(in the rows, 128 means zero)
Each named move below is a turn or a mirror, shown by a few rows before and after it. Which moves, in which order, take the first row of each later pair to the second? The first pair is answered.
move P:
[126 107 141 137  99 130 162 126 134 112 106 115 115 145 146 113 119 145
 112] |-> [150 118 150 146 114 117 109 122 116  91 116 126 118 137 132 114 103 133
 110]
[153 113 137 134 139 123 108 130  87 136 120 114 143 116 147 122 115 134
 117] |-> [134 103 128 128 129 134 149 132 101 153 112 106 140 124 156 121 129 140
 118]
[123 143 123 133 137 145 155 137 150 149 107 112 125 123 152 110 151 118
 142] |-> [152 157 133 140 153 128  92 131 127 124 122 123 128 114 137 112 134 107
 140]
move Q:
[118 124 160 126 105 131 165 106  91 194 138 132 145 161 132 134 147 111
 132] |-> [118 131 165 126 106 122 158  99  91 180 149 145 134 170 116 138 143 104
 135]
[138 156 108  93 180 138  76 160 135  89 171  99 138 134 110 138  86 155
 131] |-> [137 144 100  94 180 152  91 174 135 111 154  80 156 121 136 132  92 169
 127]
[115 112 133 133 128 145 128 122 127 155 116 141 140 114 122 129 183 110
 156] |-> [115 119 137 132 130 137 119 113 125 141 126 156 128 124 107 131 180 100
 156]
move C:
[148 179 143 125 168  98 117 154 141 166 132 146 135  94 116 119 159  94
 124] |-> [148 179 135 123 172 100 118 159 149 161 125 141 135  89 118 118 158 100
 125]
[119 114 139 114 129 132 127 127  94 159 124  92 132 155 135 132 137  94
 125] |-> [106 119 117 106 141 137 146 140 131 147 111  83 134 151 136 132 141 107
 132]
[125 131 118  97 164 133 138 141 138 114 178 144 124 150 130 118  93 122
 146] |-> [138 127 113 106 170 131 118 148 130 108 171 135 126 139 134 117  81 129
 136]
[109 139 133 106 143 141 155 154 148 128 149 112 126 143 124 122 115 167
 124] |-> [138 129 139 124 140 132 113 153 106 126 149 106 130 132 128 120  95 165
 104]
Now pairs of rows:
Each pair is two moves apart.
[119 105 131 115  99 124 177 109 142 157 121 124 130 128 149 141 152 121
 112] |-> [130 112  94 120 125 110 144 124 170 100 101 113 118 112 127 145 124 138
 106]
Q, C
[152 165 147 158 177 129  73 155 101 138 167 154 138 120 123 138 102 147
 130] |-> [126 173 115 142 194 142 106 173 160 122 145 138 141 112 124 139 110 170
 145]
C, C
[147 146 110 134 152 108  96 118 152  88 124 110 147 104 121 128 131 134
 125] |-> [118 158 128 115 144 115 139 106 174 101 139 130 143 129 114 132 159 120
 146]
C, C
[132 134 150 113 137 130 122 129 120 144 155 138 149 123 139 129 138 122
 129] |-> [128 134 151 110 133 129 128 124 124 138 160 141 141 129 131 132 138 119
 132]
P, Q
[131 104 132 132 137 147 147 172  79 143 141 106 127 134 144 123  82 164
  90] |-> [139 121 143 132 140 128 115 154  72 113 161 131 107 150 109 130  71 146
  94]
P, Q
[138 147 132 103 135 138 158 123 174 146 127 129 102 124 146 126 196 134
 144] |-> [170 148 133 116 151 137 104 136 150 146 120 115 130  92 164 118 182 140
 136]
P, Q
[149 118 121 144 128 121 102 144  84 113 134 120  97 131 125 131  99 146
 106] |-> [123 104 123 136 108 135 161 141  91 141 130 115  94 146 140 130 120 150
 107]
P, C
[112 111 125 138 111 144 163 125 115 177 107 100 153 116 194 115 125 143
 121] |-> [ 95 151  98 117 141 111 146 111 187  76 120 136 103 144 115 137 107 134
 140]
Q, C
[138  97 113 169  95  94  79 108 123 116  98 120 117 103 119 134 149 112
 107] |-> [109 106  89 150 106 104 119 122 178 108  85 114 119 104 119 138 165 125
 126]
C, C
[113 137  90 104 147 121 137 152 168 112 105 118 106 125  97 135 120 119
 134] |-> [111 141 137 101 122 116 144 121 132 142 140 151  98 154  90 136 136  86
 140]
C, C
[138 127 107 131 154 132 123 156 141 132 118 100 154  81 144 117 142 146
 128] |-> [142 149 123 129 155 106  91 130 139  88 148 138 125 106  98 128 130 120
 133]
P, Q
[111 109 137 118 116 127 170 127 139 152 117 122 129 109 132 113 162 119
 141] |-> [146 102 120 138 133 116 111 142 118 126 103 104 136  82 133 111 129 131
 123]
C, P
[145 125  92 144 116 124 132 100 191 106 107 102 106 117 164 113 133 108
  84] |-> [148 112 120 151  92 125 143  81 152 138 124 115 100 134 171 113 139  91
  77]
C, P
[165 103 134 134 108 109 103  98 117 144  92 140  80 131  97 140 120  83
 121] |-> [142  92 102 127 108 126 150 117 154 149  65 117  81 126 111 138 125 107
 121]
P, C
[144  96  82 149 126 129 110 157 121 106  85  85 123  94 139 127  96 163
  94] |-> [ 81 123 105 108 112 144 201 137 180 127 110 119 115 140 128 134 150 144
 140]
C, C
[ 74 172  87 133  86 145  99 108 159 151 102 103 149  87 145  97 159  94
 174] |-> [ 97 177 106 141  90 133  57  95 131 143 117 117 151  87 134  97 149  79
 170]
P, C
[119 109 116 134 145 159 133 169 113 136 113 109 120 138 132 118 107 159
 120] |-> [116 124 159 128 132 152 132 139  92 147 152 145 116 166 120 121 122 125
 133]
P, C
[129 130 109 122 150 142 105 152 150 117 104 111 150  94 142 132 117 156
 135] |-> [143 124 162 133 121 139  94 123  84 157 138 137 148 113 147 131 126 123
 130]
C, Q
[141 140 153 115 123 118 119 152  87 161 174 140 132 132 140 157 125 114
 136] |-> [127 137 151 111 115 119 142 147  99 163 176 146 120 144 138 161 131 113
 140]
P, Q
[124 132 113  94 144 154 146 153 115 132 139 116 164  85 140 141 127 163
 136] |-> [144 137 146 105 129 133 112 123  73 123 173 149 145 105 112 146 119 134
 128]
C, Q
[146 123 114 148 136 134 108 161 106 132 117 103 136 115 148 129 100 171
  95] |-> [111 155 153 124 120 121 140 119 128 118 166 164 104 172 100 144 127 128
 125]
Q, C
[122 119  89 129 134 109 122 131 165  87 111 122  97 120  90 144 102 142
 120] |-> [152 100 142 148 102 108 101 108  76 143 138 132 110 128 113 134 103 116
 101]
Q, C
[154  97 141 138 139 143 175 178  85 154 149 138 172 132 113 101 125 128
 170] |-> [168 108 150 143 148 129 139 169  76 131 164 153 164 135  94 105 114 115
 171]
P, Q
[ 97  98 111 121  93 151 210 131 135 143 112 108 107 150 141 120 138 142
 105] |-> [100 157 155 103 118 128 152 101 149 103 165 169 108 172  94 130 150  96
 145]
P, C
[112 147 154  94 149 143 160 128 131 133 180 142 134 167 128 133 111 129
 135] |-> [150 132 152 119 151 134 109 132  87 128 177 131 137 148 132 127  85 132
 109]
C, C
[132 149 181  98 122 126 122 106 142 136 182 163 100 179 108 135 137  97
 141] |-> [126 143 101  95 163 138 128 161 213 100 117 106 115 129 128 132 118 157
 137]
C, Q
[107 147 131 127 140 104 109 149 147  92  98 123 119 120 101 139 123 151
 152] |-> [ 86 122 145 124 105 120 170 140 129 139 101 121 111 141 121 135 143 145
 144]
C, P
[104 131 134 127  85 103 153  78 159 137 124 155 110 152 110 129 165 100
 131] |-> [132 124  78 142 121 100 102 116 177  94  80 111 119 103 116 126 126 139
 112]
C, P
[110 161 102  97 152  99  82 123 157  98 146 181 147 116 106 134 135 129
 126] |-> [117 143  91 104 155 122  89 150 150 136 120 144 183  85 152 122 141 153
 118]
Q, P
[125 133 106 157 131 101  97  84 149 100 152 131 110 145  96 134 117 131
 151] |-> [ 99 124  98 146 119 113 152  88 169 121 144 124 108 155 106 134 134 138
 157]
C, P
[ 99 145 121 100 114 128 185 105 166 106 145 163 106 141  95 134 121 104
 164] |-> [125 112  67 123 128 134 164 143 161  94  94 109 113  99 121 128  86 150
 130]
C, P
[137 124 107 128 127 116 113 117 132  92 142 127  95 149 100 131 113 134
 115] |-> [118 120 113 119 116 124 152 113 141 109 144 131  90 163 106 133 128 130
 122]
C, P
[108 103 140 144  98 108 108  97 128  87 144 165  47 155  67 131 110 140
 142] |-> [ 85  68 114 139  84 151 187 134 145 156  97 111  84 128 139 117 137 179
 138]
P, Q
[103 113 109 100 132 123 145 111 119  82 135 163 102 170  95 135  98 128
 136] |-> [132  79 115 125 121 142 132 132  62 141 113 124 140 134 155 120  95 146
 111]
Q, C
[156 105 131 127 109 128 110 159  90 125 134 133 134 113 158 143 132 122
 116] |-> [144 113 137 121 102 114 121 140 103 104 155 158 108 139 128 151 133 108
 121]
P, Q
[121  88 155 156  78 137 200 115 111 107 150 166  44 174 121 128  95  92
 126] |-> [184 100 162 182 114 124  79 130  63  93 147 154  85 123 137 119  62  92
 115]
Q, P
[ 76 155 138 145 127 162  83 115 182  85 110 168 117 121  85 119 149  91
 140] |-> [ 92 148 155 154 117 156  59 103 143  93 122 177 116 123  83 118 141  80
 130]
C, C
[142 148 129 127 131 114 109 100 165 111 140 165 106 114 102 141 164  69
 152] |-> [164 138 124 143 135 108  75 104 139 104 133 153 108 100 107 139 145  77
 134]
C, C
[159 141 135 133 137 119 130 141 108  93 126 129 113 134  98 102 125 136
 133] |-> [148 144 127 126 141 122 146 145 128  90 121 128 114 134  95 102 130 138
 142]
C, C
[143 104  98 163 129 140 115 137  88 133  80 104 129  87 154 132 116 153
  90] |-> [ 97 105  96 143 105 140 194 116 125 128  91 127  84 136 124 142 134 144
 101]
Q, P
[148 159 161 135 176 125  84 142 116 108 146 131 157 103 129 123 116 133
 128] |-> [105 161 162 116 152 123 156 119 149  99 160 157 113 153  96 134 135 122
 136]
P, Q
[154  85  88 153 153 120 117 188 138 129  77  84 160  65 124 127  98 155
 137] |-> [134  79 177 147  90 122 169 126  67 208 142 142 144 130 124 128 143  95
 145]
C, P
[115 161 130 117 148 128 129 133 150 122 133 130 145 130 123 132 151 119
 141] |-> [122 160 131 118 150 127 115 136 143 121 133 127 152 124 126 130 148 120
 139]
Q, P
[121 106 107 136  99 172 184 119 128 149 112 117 108 148 125 115 142 143
 120] |-> [167 105 102 158 117 153  99 125  94 118 109 110 114 119 118 114 105 144
 100]
C, P
[144 149  95 146 147 131 109 129 134  81 151 127 124 121 100 134  90 145
 130] |-> [153 135 145 151 117 141 122 108  74 143 175 139 139 133 128 125 113 120
 124]
Q, C
[123 141 161 129 123 135 136 118 133 156 140 141 151 136 144 122 151 122
 144] |-> [150 128 150 145 130 128  96 127 108 146 127 126 156 116 148 118 128 133
 126]
C, C
[109  98  75 136  94  97 130 111 130 100 100 115  87 125 103 107 108 130
 111] |-> [ 90 107  91 126  87 101 158 100 140 110 112 130  85 143  99 110 126 118
 126]
C, C
[116 128 133 117 126 131 147  98  92 117 151 132 106 152  91 141 124 103
 131] |-> [109 125  90 114 150 139 157 126 136  96 119 103 110 129  99 141 115 133
 131]
P, C
[150  94  80 165  97  99 121  89 159 118  71 135  94  88 118 134 130  98
 101] |-> [144  83 104 163  79 114 149  86 138 165  77 133 111  92 145 130 153  91
 104]
C, Q
